Some points, each followed by its number:
<-1.547  0.663  0.121  1.096  0.544 -0.473  0.089  0.150 -0.555 -0.190 -0.948 -0.025  0.504 -1.361 -0.391  0.982  1.096> 0
<-1.240  0.333  0.674  0.941 -0.377 -0.477  0.301  0.332 -1.068 -0.559 -1.212  0.215  0.689 -1.186 -0.543 -0.285  1.043> 1
< 1.395  1.361 -0.704  1.987  2.061 -0.099  1.446  1.849  1.600  0.333  0.517  0.344  1.346  1.209 -0.046  1.581  0.461> 2
<-0.899 -0.257 -0.285 -1.298 -1.511 -0.857 -1.331 -0.471 -1.416 -1.076  0.544 -1.031  0.607 -0.446 -1.304 -1.184 -1.402> 3
< 1.279 -0.378  1.179 -0.969  1.308 -0.033  0.657 -1.192  1.539  0.853 -0.743  0.123  0.611  1.113  1.227 -0.450  0.459> 4
< 0.072  0.286 -1.295 -0.634  0.871  0.008  0.292  1.319  1.435 -0.602  0.627  0.248 -0.777  0.947  1.216  1.158  1.523> 5
<-1.527 -0.310 -1.032 -0.713 -0.823 -0.929 -1.151 -1.254 -1.629  0.355  0.595  0.251 -0.841 -0.016 -1.079 -0.922 -1.450> 6
<-0.935 -0.049 -0.181 -1.380 -1.311 -1.097 -1.575 -0.915 -1.186 -0.957  0.342 -0.897  0.918 -1.234 -1.217 -1.155 -1.651> 7
<-0.283 -0.126  0.909  0.497 -1.653 -0.008 -1.725 -1.443 -0.621  1.127 -1.067  0.859 -0.867 -0.627  0.762  0.124 -1.813> 8
< 2.570  0.712 -0.328  0.592 -0.056  2.172  1.532  0.785  1.718  0.428  1.387 -1.135  1.858  1.892 -0.493  0.632 -0.483> 9
<-1.434 -0.577 -0.892  0.610  0.417 -0.795 -0.656 -0.930 -1.151  0.769  0.575  0.240 -0.959 -0.868 -1.075  1.413 -0.172> 10
< 1.580 -0.031 -0.810  1.301  1.747  1.225  1.244  1.613  1.863 -0.590  1.501 -1.087 -0.556  1.407  1.430  1.564  2.184> 11
< 0.836 -0.458  1.842 -0.075  0.408 -0.289 -1.240 -0.861 -1.202 -0.909 -0.846 -0.835  0.335  1.108 -0.908 -0.642  1.619> 12
<-1.121 -0.907 -0.041  0.881 -0.668 -0.652  0.429 -1.020 -1.605  0.289 -0.463  0.832 -1.040 -0.650 -0.920 -0.191 -0.871> 13
<-0.128 -0.247  1.075 -0.998 -1.105 -0.609 -1.139  0.501 -1.457 -0.795 -0.897 -0.899 -0.591 -1.522 -0.869 -0.833 -0.883> 14
<-1.481 -0.947 -1.337  0.001 -0.319 -0.734 -0.327 -1.421 -1.395  0.052 -0.463  0.369 -0.835 -0.338 -1.167 -0.410 -1.086> 15
<-0.250 -0.949 -0.252  1.054 -0.523  0.054  1.254 -0.912 -1.644  0.104 -0.547  1.220 -0.195 -0.207 -1.066 -0.552 -0.649> 16
<-0.936 -0.755  0.311  1.615  1.444  0.312  2.179  1.557  0.852  0.194 -0.661  1.284  1.352  1.767  1.480 -0.770  1.954> 17
< 1.713  0.568  1.322 -1.263  1.622  0.935 -1.214 -1.066  1.517  0.799 -0.271 -0.828 -0.554 -0.381  0.541 -1.049 -0.871> 18
<-1.490 -0.064  0.469 -1.129 -1.608 -0.656 -1.290  0.930 -1.168 -0.757 -0.660 -0.985 -0.832 -1.152  0.014 -1.191  0.376> 19
<-1.158 -0.525  0.884 -1.088 -1.486 -0.876 -1.004  0.985 -1.565 -0.253 -0.968 -1.178 -0.969 -0.928 -0.206 -0.921  0.427> 20
<-1.430 -0.144 -0.002 -1.226 -1.472 -0.516 -1.232  1.013 -0.923 -0.599 -0.536 -0.733 -0.654 -0.785  0.022 -0.966  0.751> 21
< 1.097 -0.673  1.187 -1.167  1.348 -0.517  0.048 -1.326  1.332  0.431 -0.992 -0.157  0.975  0.451  1.071 -0.890 -0.146> 22
<-0.076 -0.854  0.330 -0.622 -1.239 -0.328 -1.503 -1.026  0.172  0.857 -0.963  0.745 -0.974 -0.463  0.460 -1.313 -1.500> 23
< 0.063  0.577 -1.364 -0.642  1.069 -0.013  0.080  1.321  1.447 -0.837  0.699  0.389 -0.821  0.471  1.112  1.298  1.584> 24
< 2.009  0.488  0.508  1.765  1.600  1.751  1.449  2.017  2.003  0.062  1.795  0.343  1.297  1.292  1.591 -0.860  2.300> 25
<-1.278 -0.831 -0.677  0.859  0.277 -0.779  1.266 -0.367 -1.079 -0.110  0.268  0.883 -1.177  1.117 -0.899 -0.131  0.734> 26
< 1.253 -0.306  0.695  1.273 -0.691  0.627  1.822 -0.517 -1.371 -0.632 -0.870  1.558  0.713  0.997 -1.173 -0.368 -0.141> 27
<-1.493 -0.908 -1.385  0.256 -0.368 -0.677 -0.310 -1.380 -1.389  0.131 -0.419  0.512 -1.069 -0.626 -1.274 -0.733 -1.074> 28
< 1.276  0.233  0.656 -1.019  0.288  0.855 -0.316 -1.390  0.639  0.822 -1.063 -1.162 -0.846 -1.399 -0.896 -0.285 -1.575> 29
<-0.927  1.050 -0.500 -1.251 -1.578 -0.674 -1.772 -1.319 -1.219 -0.766 -0.388  0.010 -0.660  0.063 -1.346  0.854 -1.635> 30
<-0.186 -0.480 -1.069  0.497  0.889  0.356  0.042  0.009  0.377 -0.090  1.257 -0.341  0.003  0.921 -0.961  1.073  1.291> 31
<-1.156 -0.517 -1.175 -1.013 -1.355 -0.186  0.181 -0.191 -0.844  0.158  1.279  0.085  1.083  0.967 -0.710  1.289  0.843> 32
Which three points above are nearest to each new point, looking only along the 3 directions in which the numbered points spread most? Their numbers follow each, nearest first.
<-1.005 -0.069  0.754  1.306  0.872 -0.227  1.813  1.008 -0.209 -0.974 -0.982  0.982  1.044  1.120  0.801 -1.201  1.647> 31 17 0
<-1.469 -0.869 -1.398 -0.431 -0.574 -0.558 -1.120 -1.518 -1.536  0.275 -0.413  0.004 -0.969 -1.220 -1.136  0.173 -1.271> 6 15 28
< 1.415  1.122  0.146  1.460  0.771  1.586  1.436  1.636  1.280 -0.364  1.833  1.051  1.671  1.666  0.764 -0.619  1.967> 2 25 11
< 1.692  1.370  0.620 -0.813 -1.066  1.680 -1.260 -1.302 -0.028  1.031  1.212 -0.875  1.727  0.276 -0.071  1.430 -1.369> 22 29 18
< 0.026 -0.787 -0.426 -0.254 -1.603 -0.092 -1.384 -1.164 -0.753  0.427 -1.114  0.845 -0.399 -1.535 -0.160 -1.277 -1.839> 8 23 30
< 1.366 -0.073  1.547  0.266 -0.871 -0.106 -1.290 -1.424  0.712  0.146 -0.934  1.297 -0.945 -1.364  0.035 -0.854 -1.629> 29 23 8
<-0.429 -0.133 -0.712 -0.814 -1.373  0.502  0.753 -1.014 -1.330  0.547 -0.457 -0.700 -1.117 -0.310 -1.345  1.032 -1.054> 15 28 13
< 1.500  1.305 -0.753  2.005  2.085  0.556  1.490  1.864  1.520  0.808  0.539  0.624  1.437  1.462  0.097  1.710 -0.005> 2 17 25
< 1.667 -0.010 -1.445 -0.031  0.966  0.890  1.232  1.070  1.813  0.648  0.338  0.803 -0.338  1.192  1.257  0.572  1.709> 2 11 9
<-1.562  0.503 -0.913 -0.616 -0.705 -0.876 -0.630 -1.510 -1.349 -0.451  1.091  0.495 -0.277  1.114 -1.260 -1.310 -0.895> 15 28 6
< 0.163 -0.375  1.336  1.393  1.710  0.666  1.986  0.988  1.347  1.247 -0.951 -0.744  1.767  0.590  1.381  0.537 -1.372> 9 4 2
<-0.926 -0.259 -1.338  0.240  1.050 -0.340  0.877 -0.623  0.546 -0.743  1.122 -0.120 -0.604  1.529  0.052 -0.528  1.255> 31 0 32
<-1.247 -1.007 -1.330 -0.366 -0.879 -0.242 -0.870 -1.427 -1.649  0.318 -0.737  0.122 -0.687 -1.082 -1.077 -0.313 -1.329> 6 15 28
< 1.755  0.660  1.057  0.753  1.831 -0.539  1.362  1.366  1.928  0.892 -0.857  0.479  1.357 -0.180  1.456  0.505  0.589> 9 4 2
<-0.926 -0.734 -0.919 -0.499 -1.653 -0.088 -1.659 -0.984 -1.126  1.168 -1.049  0.265 -0.980 -0.657  0.482 -0.045 -1.649> 30 6 7
<-0.088  0.480 -1.074 -1.317 -0.731  0.410 -1.561  0.800  0.641 -0.995  0.191  0.335  0.224 -1.065  0.558  1.197  0.997> 21 12 24
< 1.584  1.577  0.531 -0.497 -0.999  1.643 -1.031 -1.159 -0.142  1.100  1.240 -0.656  1.611  0.694 -0.024  1.649 -1.251> 22 4 12
<-1.261 -0.271 -0.700  1.264  0.981 -0.993  1.817  0.751 -0.425 -0.786  0.981  1.085 -1.255  1.851  0.221 -1.044  1.583> 31 26 0
<-0.533 -0.226  1.574  0.632  1.691 -0.587 -0.791 -1.287 -0.553 -0.038  0.718  1.094  0.494 -1.429 -1.026 -0.156 -1.148> 8 23 12
< 0.577  0.868 -0.088  1.619  1.038  1.018  1.907  1.656  1.146  0.352  1.709  1.181  1.022  1.997  1.179  0.216  2.008> 2 17 11
<-1.482 -0.084 -0.729  1.267  1.140 -0.982  1.769  0.778  0.474 -0.831  0.952  1.086 -1.149  1.833  0.435 -0.764  1.572> 31 17 26
< 0.177  1.137  1.142 -1.083 -0.522  0.872  0.246 -1.297 -0.543  0.849  0.590 -0.939 -0.129  1.527 -0.068  1.360 -1.329> 12 22 29
<-1.575 -0.772 -0.888  0.540  0.170 -0.923  0.107 -0.861 -0.924  0.438  0.232  0.552 -1.190  0.183 -1.201  0.890  0.060> 10 26 1
<-0.782  0.482  0.762 -0.112 -1.043 -0.383 -0.525 -1.108 -1.521 -0.545  0.632 -1.131  0.550 -1.098 -1.202 -0.876 -1.499> 30 3 6
< 0.790 -0.889  0.454  0.765 -1.249  0.480  0.551 -1.239 -1.240  0.232 -1.012  1.134 -0.106 -1.090 -0.711 -1.005 -1.266> 8 16 13
<-1.425 -0.870 -1.423 -0.474 -0.643 -0.900 -1.310 -1.439 -1.332  0.434 -0.021 -0.180 -1.144 -1.133 -1.280  0.223 -1.003> 6 30 15
<-0.959 -0.046  1.218  0.854 -1.292 -0.306 -1.095 -0.464 -1.627 -0.104 -1.142  0.432  0.232 -1.109 -1.033 -0.367 -0.321> 6 15 28
<-1.493  0.578  0.277  0.931  0.079 -0.492 -0.960 -0.030 -0.876  0.505 -1.002 -0.288  0.148 -1.312 -0.691  1.205  0.649> 1 0 32
<-1.256 -0.817 -0.741  0.942  0.557 -0.581  1.433 -0.187 -1.010 -0.019  0.342  0.897 -1.089  1.328 -0.846  0.013  0.953> 26 0 32
< 1.123 -0.519  1.110  0.871 -1.588  0.275  0.407 -1.228 -0.729 -0.008 -1.046  1.200 -0.265 -1.318 -0.705 -1.193 -1.340> 8 23 16
< 1.602  0.896  1.103 -1.231 -0.498  1.315 -1.428 -1.142 -0.184 -0.103  0.964 -0.918  1.440 -0.500 -1.001 -0.774 -1.554> 29 18 22
< 1.244  0.401  0.588 -1.023  0.562  0.950 -0.804 -1.410  0.683  0.992 -1.022 -1.147 -0.965 -1.271 -0.596 -0.183 -1.463> 29 18 23
<-0.843  0.269 -0.641 -0.280 -1.336 -0.034  1.335  1.049 -0.622 -0.961  1.429 -0.522  1.348  1.687  0.443 -0.552  1.425> 31 0 32
< 1.296 -0.370  1.430  0.138 -0.817  0.095 -1.434 -1.325  0.728  0.575 -0.891  1.209 -0.951 -1.310  0.255 -1.008 -1.627> 29 23 8
<-1.448 -0.524 -0.003 -1.119 -1.550 -0.154 -0.968  1.219 -0.828 -0.171 -0.664 -0.718 -0.507 -0.377  0.644 -1.079  0.756> 21 19 20
<-0.395 -0.231  0.702 -1.303 -0.150 -1.183 -1.084 -1.287  0.104 -0.480 -0.606 -0.671  1.077 -1.290 -0.278 -0.946 -1.489> 23 14 8
<-1.104  0.302 -0.270  1.145  1.341 -0.692  1.251  1.042  0.798 -0.357 -0.197 -0.149  0.161  0.490  0.720  1.023  1.707> 31 5 24
< 1.547  0.341  1.640 -0.544  0.377 -0.131 -1.491 -1.358  1.214  0.155 -0.811  1.296 -0.998 -1.516  0.250 -0.049 -1.553> 29 22 18
<-1.033 -0.702 -0.993 -0.053 -1.375 -0.331 -1.364 -1.339 -1.343  0.840 -1.159  0.559 -0.423 -1.379 -0.485 -0.722 -1.826> 6 30 15
< 2.218  1.068  0.700 -1.324 -1.065  1.956  0.958 -1.329  0.174 -0.069  1.418 -1.100  2.046 -0.757 -1.318 -0.618 -1.442> 22 29 18
< 0.716 -0.671 -1.200 -0.634  0.838  0.606 -1.358 -1.086  0.515  0.437  1.154 -0.883  0.511 -0.622 -1.055  1.345  0.348> 12 1 0
< 0.389 -0.443  0.912 -1.367  0.334 -1.022 -0.987 -1.315  0.555 -0.306 -0.668 -0.335  0.886 -1.044 -0.003 -1.170 -1.284> 29 23 8
<-0.376 -0.696 -1.423 -0.523 -1.525  0.037 -1.575 -0.629 -0.781  1.135 -0.741  0.705 -0.917 -1.592  0.152 -1.194 -1.482> 30 8 7
<-1.159  0.181  0.878  0.979 -0.872 -0.440 -0.155 -0.113 -1.404 -0.221 -1.221  0.340  0.731 -1.465 -0.889 -0.440  0.544> 10 1 15
<-1.412 -0.580 -1.331 -0.079 -0.067 -0.644 -0.548  0.136 -0.833 -0.202  1.103 -1.057 -0.538 -0.587 -1.082  1.283 -1.381> 1 10 32
< 0.524 -0.100 -0.449 -0.846 -1.211  0.718  0.840 -1.215 -1.097  0.853 -0.739 -0.850 -1.104 -0.421 -1.350  0.979 -1.209> 8 23 13
< 0.807 -0.643  0.947 -0.968 -0.529 -0.377 -1.291 -0.773  0.985  0.625 -0.773  0.855 -1.032 -0.427  0.638 -1.172 -1.397> 29 23 8
<-1.268  0.571 -0.457  1.107  1.226 -0.449  0.745  0.783  0.623  0.040 -0.553 -0.154  0.314 -0.750  0.444  1.141  1.419> 31 5 0
< 0.995 -0.257  0.163 -0.023 -1.607  0.156 -0.828 -1.283 -0.533 -0.391 -1.061  1.033  0.136 -1.345 -0.796 -0.653 -1.650> 8 23 29
<-1.403  0.187  0.829 -1.216 -1.483 -0.485 -1.044  0.191 -1.521 -0.817 -0.795 -0.738 -0.073 -0.993 -1.011  0.114 -1.041> 3 30 7
< 0.492  0.355 -1.326  0.564  1.599 -0.128  1.431  1.636  1.678 -0.348  0.819 -0.308 -0.437  1.437  1.482  1.229  1.684> 11 5 24
